In the data rows, 128 means zero.
Some points:
[160  99 194 136 157 158  80 132 138 106 115  97 109 117 118  27 106  99
 131 118 139  76 192 131 103 129  87 129 106 100 217 131 155 103 167  95
 130 149 155 131 130 116 111 148 129 123 142 109 192 124 143 105 181 121
 140 192 135 103 129 152 125 135  54 120]
[122 199 120 125 160 101 125  64 154 117 153 163  64 150 187 112 196 138
 138 122  39  90 137 126 158 122 138 212 137 145 105 127 144 104 188  80
 124 105 147  99 136 124 119 137 126 111 128 134 101 161 112 149 128 104
 145 129 125 126 130 124 167 201 142 149]
[121 183 121 133 120 199 108 121 117  92 197 124 161 147 112 154 122  89
 128 181 138 148 100 127 153 109 171 125  69  77 110 131 152  80 137  88
 131  94 124 194 130  80 129  65 116 117 179 101 168  96 164 181  74 114
 132 136 120 134 128 122 123  96 122 165]
[117  82 106 125  94 109  39  92   1 134 161 101  64  84 149 151 128 166
 148 127 135 107 126 125 129 101  93 137 159 138 116 129  90 109  98 107
 124 128 155 158 132  42 129 103 122 125 146 156  97  81 130 110 124 127
 121 115 108 158 125 152 146 130 150  66]
[109  95 118 123 158 105 147 151 144 133  85 101 113  35 163 132 107 121
 124 118 115 132 130 117 103 121 120 112  80 120  83 126 156 101 169  87
 126  67  37 106 130 133 168 161 116 115  93 107 217 133 133 107 103 125
 117 102 124 149 133 130 168 131 154  70]
[106 131 125 129 173 114 136 143  99 116  72 181 171 101 150 163  85 111
 133 129 142 111 144 126 174 108 191 126 159  93 110 135  98 111 162 177
 141 141 180  97 127  53 155 198 123 101  80 175 135 127 133 122 144 106
 157  93 148 141 127 106 137 102  61 160]
[125 107 145 139 119  59 109 105 167 159 150 107 140 125 102  79 153  87
 137 145 145 106  89 130  87 116 166 131 209 108 108 118 108 184 117  91
 133 127 134 151 123 137 147  99 119 110  95 139 127 151 156  76  38 130
 106 134 107 171 133 110 114 109  78 176]
[166 171 110 121  77 119 122 176 158 158 137  96 182 119  97 148 159 118
 106 104 115 171 156 123 152 107 112 122 121 143  91 132 107 154 153 147
 118 100 142 105 136 107 163 127 122 160 166 175 106 110  87  42 133 113
 137 211 110  69 125 150  88 133 123 113]
[120 113 127 128 142 115 100 105 109 117 133 106 194 134 105 163 150 111
 154  58 131 124 150 147 157 243 103 132 181 117 132 123  77  99 142  96
 116  61  68 129 127 166  84 163 161 112 150 126 127  88 141 149 169 120
 119 108 133 161 123  98 101 113 140 168]
[186 186 114 130 145 120  89 169 146 130  95 143  71 184 136 212  70 171
 154 111 143 149 123 128 146 123 112 123 146 184 136 124 175 183 119  91
 135 135  87 131 124 121  63 152 125 122 131 163 155 121 178 107 127 146
 113 198 130 163 137 139 151 110 100 141]
[130  63 110 130  82 158 120 185 152 125 146 189 163 110 102  74 110 127
 156 116  50 159 125 125 133 103 167 145 132  96 105 127 126 166 127  98
 131 211  95 135 130 113 103 158 116 135 173 121 124 139 122 127 180 134
 143 135 138 206 129 154 125 150 195 151]
[189  54  82 127 117 150 159 132 137  92 106  88 119 174 148 124 124 176
 118 100 155  79 123 129 103 112 166 134 109 157  79 129  98  67 101 162
 127 130 110 141 124 141 149 158 126 108 127  90  92 131  97 173 102 127
 117 241 150  96 133 131 138 121 122 156]
[106  80 126 123 153 163 209 133 105 144  91 122  72 187 103 165  75 109
 121  72 117 150 167 125  85 137 115 139 143  90 115 127 161 146 157 111
 125 149 156  99 135  95 108  48 121 146 132 124 151 124 128  87  86 124
 143 112 109  87 123  55 103 127 155 154]
[147 193 140 124 111 106 174 125 118 144  98 119 134  61 120 108 134 142
 199 125 124 148 158 128 111 117  54 124  65 118 116 139 108 174  89 181
 127 142 141 132 130 130  75 111 133 156 103  82 136 127  77 178 101 126
 138 170  97 222 124  98 102 134  93 144]
[108 158 150 133 162  63 192 153 162 122 157  98 105  81 118 184  91 122
 126 112 150  94 164 125 112 124 180 118 139 118 146 129 158 121 158 115
 132 145 129 248 128 140 143 138 132 182 216 139  53 150 135 161 157 126
 129 103 139 131 128 112 117 135 129  56]
[115 118 141 138  97  60 153 122 111 114 117 175 141 173 119 131 144 148
  96 148  62  94 120 128 124  90 111 120  85 143 108 124 116 119  40  69
 125 119 132 122 119 146 137 140 115 209 107  87 125  83 152 133 170 118
 152  96 156  70 133  97 130  82 102 101]
[114 111 120 139 111  67 175 124 157 129 112 146 154 172 103 110 130 167
 131 117 157 125 123 144 185 225 109 130  72 133 133 136 138 125 129 111
 128 152 172 131 125 106 146 106 148  58  92 115 116  82 170 137 110 123
 115 119 119 132 114 181  95 151 161  66]
[ 89 112 123 137 100 152 102 149 149 132 147 106 120  90 106 110 119 166
  97 141 131  90 132 121 175 116  75 134 112 184 139 126 161 180 116 160
 145 133 143 123 133 146 157 219 119  67 176 141 115  92  94 143  78 136
  90  61 115  79 132  57 119 121 137 205]
[119 118 174 126 115 154  70 166  84 114 101 154 157 148 106 122 171 151
 115 140  78 163 171 124  94 140 202 103 141 158  87 131 157 105 120 131
 126 143 127 139 125 199 103  72 128  91 100 197 133 134  99 180 124 157
 129 101 101  97 127 107 106 158  66  82]
[134 195  70 119 118 124 138 134 119 104 118 181  83 108 117  16  80  95
 114  97 152 110 115 130 127 133 125 104 184 105 132 129 160  89  99 175
 126  96  87  68 123 142 161  93 135 167 168 179 110  77 144 141 113 155
 120 113 166 126 127 134 110 137 124 117]
[116  82 132 128 162 129 104 100 157 137 135 132  50 182  85 141 201  80
 140 137 143 142 136 124 164  77 118  91  84  94 122 130 148  93 161 200
 122  93 100 130 128 140  74 152 114 114 108 106  57 119  92  90 146 133
 116  87 136 176 131 148 100 106 123 120]
[109 120 147 126 158 108  89 161 129 159  88 110  92 118 125 137 131 127
 116 107 154 132 161 123 171  75 133 127 152 138 130 129 100 117 139 116
 118 144 176 125 123 195 153 108 125 177 117 127 198 148 148 191  96 117
 128 100 124 111 121 229 110 109 210 174]
[105 200 173 129  45 117 124 155 135 113 120 109 159 186 169 128  93 115
 137 119 140  90 151 125  94 109 126 121 145 121 123 127 125 100  81 182
 137  94 124 134 123 109 108 128 120  58 135  81 147 178  82  85 154 115
 134  82 144 116 126 144 168 127 196 127]
[125  99 144 121 129 192 190 121 121 145 157  94 146 172 192 114 146  98
 143 180 174 157 119 128 110 119 134 145 145  98  94 137 125 185  97  97
 124  78 181 113 118 153 100 198 137 150 137 176 137 108 170 123 135 141
  90 127 139 159 122 130 171 191 132 118]
[115 127  71 128 147 137 140 120 151 107 139 106 136 151 111  84 124 139
 132 156 141 178  73 129 136 117  20  93 154 126 114 133  88  92 136  92
 128 150 129 155 125 102 128 116 130 111 116 178 135 255 151 133 164 136
 146  91 123  82 133 100 103 117 115 116]
[107 128 134 128 125 160 125 116 161 129 136 107 146  83 164 125 143 151
 135 118 183 188 127 123 108 100 138 132 136 223 104 121 125 113 146 113
 126 174 149  76 133 157 137  51 121 104 153  69  92  91 169 118 184 104
 151 106 140 161 128  94 157 100  90 116]
[116 102  75 124 146 101 138 126 147 111 178 113 153 167 105 156 132 174
 142 173 122  92  58 123 110 130 174 122 120 180 214 131 104 106 158 180
 127 102 159  65 129 123 110 109 130 188 162 119 214 141  75 121 129 156
 136  99 138 174 132 116 101 138 119  93]
[121 125 127 117 130 162  99  89 146 146 120 106 152  98 142 121 122 136
 127 121 133 100 137 146 161 251 161 103  75 139 107 126 155 109  87 117
 138 168 147 109 136 111 101 118 168 197 111 119  78 171 129  76  98 144
 144  96 117 122 145 193 154 101 145 156]
[124 130  70 124  83 179 140 122 110 163  97 153 107 115 134 125 137 118
 113 103  82 156 110 122 100 125 189  93 107 120 255 129 102 191 101  83
 122  77 136 113 133 134 154 149 132  88 117  96  68 172 139 164 127 106
  98 143 101 109 121 130 120  92 106 121]
[166 101 180 134 111 174 175  98 146 109 153 195 141  40 104 218 160 116
 115 182 122  87 113 128  94 129  61 122 182 122 156 125 148  84 111 151
 130 136 132 101 128 144 153 123 124 115  93 171 117 140 146 131 134 128
 136 196 151 131 124 150 112 119 167 139]
[133 129  97 130 136 123  94 163 117 117  96 156 166 119 163 153 130 113
  93 130 153 174 105 129 128 126  95 248 109 100 205 126 104 120 129 169
 127 133  86 182 125 143 155  97 125 169  95  82  91 132 135  95 103 175
 126 103 148  86 127 123 192 231 102 146]
[136 158 113 133 140 128 132  84 166 154 142  94 115 165 159 126 152 104
 100 162 128 144  95 131 120 153 132 129 161  75 132 123 101 185 133 174
 128 204  85 134 141 133 144 124 133 134 109 174 167  64  68 165 162 112
 143 156  94  87 129 121 178  79 148 102]
[168 157 156 124 203 114 130  81  20 153 174 149 144 131 107 106 109 129
 100 162 131 164  98 131 110 144 152  99 112 158  96 121 148 198 163 171
 124 133 104 153 116 102 160 158 132 111 145  60 140 153 113 124 146 131
 115 169 139  91 127 139  94 138 163 144]
These points spread out most along one direction. Where along it does each point below lie, from 0 to 99? The average is 50, and the first point in the table lies past the average. One standard deviation of the points above along it is 16.
[105 200 173 129  45 117 124 155 135 113 120 109 159 186 169 128  93 115
 137 119 140  90 151 125  94 109 126 121 145 121 123 127 125 100  81 182
 137  94 124 134 123 109 108 128 120  58 135  81 147 178  82  85 154 115
 134  82 144 116 126 144 168 127 196 127] ~ 43
[130  63 110 130  82 158 120 185 152 125 146 189 163 110 102  74 110 127
 156 116  50 159 125 125 133 103 167 145 132  96 105 127 126 166 127  98
 131 211  95 135 130 113 103 158 116 135 173 121 124 139 122 127 180 134
 143 135 138 206 129 154 125 150 195 151] ~ 61
[106  80 126 123 153 163 209 133 105 144  91 122  72 187 103 165  75 109
 121  72 117 150 167 125  85 137 115 139 143  90 115 127 161 146 157 111
 125 149 156  99 135  95 108  48 121 146 132 124 151 124 128  87  86 124
 143 112 109  87 123  55 103 127 155 154] ~ 52
[124 130  70 124  83 179 140 122 110 163  97 153 107 115 134 125 137 118
 113 103  82 156 110 122 100 125 189  93 107 120 255 129 102 191 101  83
 122  77 136 113 133 134 154 149 132  88 117  96  68 172 139 164 127 106
  98 143 101 109 121 130 120  92 106 121] ~ 67
[109 120 147 126 158 108  89 161 129 159  88 110  92 118 125 137 131 127
 116 107 154 132 161 123 171  75 133 127 152 138 130 129 100 117 139 116
 118 144 176 125 123 195 153 108 125 177 117 127 198 148 148 191  96 117
 128 100 124 111 121 229 110 109 210 174] ~ 34
[115 127  71 128 147 137 140 120 151 107 139 106 136 151 111  84 124 139
 132 156 141 178  73 129 136 117  20  93 154 126 114 133  88  92 136  92
 128 150 129 155 125 102 128 116 130 111 116 178 135 255 151 133 164 136
 146  91 123  82 133 100 103 117 115 116] ~ 46
[108 158 150 133 162  63 192 153 162 122 157  98 105  81 118 184  91 122
 126 112 150  94 164 125 112 124 180 118 139 118 146 129 158 121 158 115
 132 145 129 248 128 140 143 138 132 182 216 139  53 150 135 161 157 126
 129 103 139 131 128 112 117 135 129  56] ~ 28
[125 107 145 139 119  59 109 105 167 159 150 107 140 125 102  79 153  87
 137 145 145 106  89 130  87 116 166 131 209 108 108 118 108 184 117  91
 133 127 134 151 123 137 147  99 119 110  95 139 127 151 156  76  38 130
 106 134 107 171 133 110 114 109  78 176] ~ 62
[116 102  75 124 146 101 138 126 147 111 178 113 153 167 105 156 132 174
 142 173 122  92  58 123 110 130 174 122 120 180 214 131 104 106 158 180
 127 102 159  65 129 123 110 109 130 188 162 119 214 141  75 121 129 156
 136  99 138 174 132 116 101 138 119  93] ~ 40
[189  54  82 127 117 150 159 132 137  92 106  88 119 174 148 124 124 176
 118 100 155  79 123 129 103 112 166 134 109 157  79 129  98  67 101 162
 127 130 110 141 124 141 149 158 126 108 127  90  92 131  97 173 102 127
 117 241 150  96 133 131 138 121 122 156] ~ 70
[117  82 106 125  94 109  39  92   1 134 161 101  64  84 149 151 128 166
 148 127 135 107 126 125 129 101  93 137 159 138 116 129  90 109  98 107
 124 128 155 158 132  42 129 103 122 125 146 156  97  81 130 110 124 127
 121 115 108 158 125 152 146 130 150  66] ~ 30
[160  99 194 136 157 158  80 132 138 106 115  97 109 117 118  27 106  99
 131 118 139  76 192 131 103 129  87 129 106 100 217 131 155 103 167  95
 130 149 155 131 130 116 111 148 129 123 142 109 192 124 143 105 181 121
 140 192 135 103 129 152 125 135  54 120] ~ 62
[133 129  97 130 136 123  94 163 117 117  96 156 166 119 163 153 130 113
  93 130 153 174 105 129 128 126  95 248 109 100 205 126 104 120 129 169
 127 133  86 182 125 143 155  97 125 169  95  82  91 132 135  95 103 175
 126 103 148  86 127 123 192 231 102 146] ~ 40
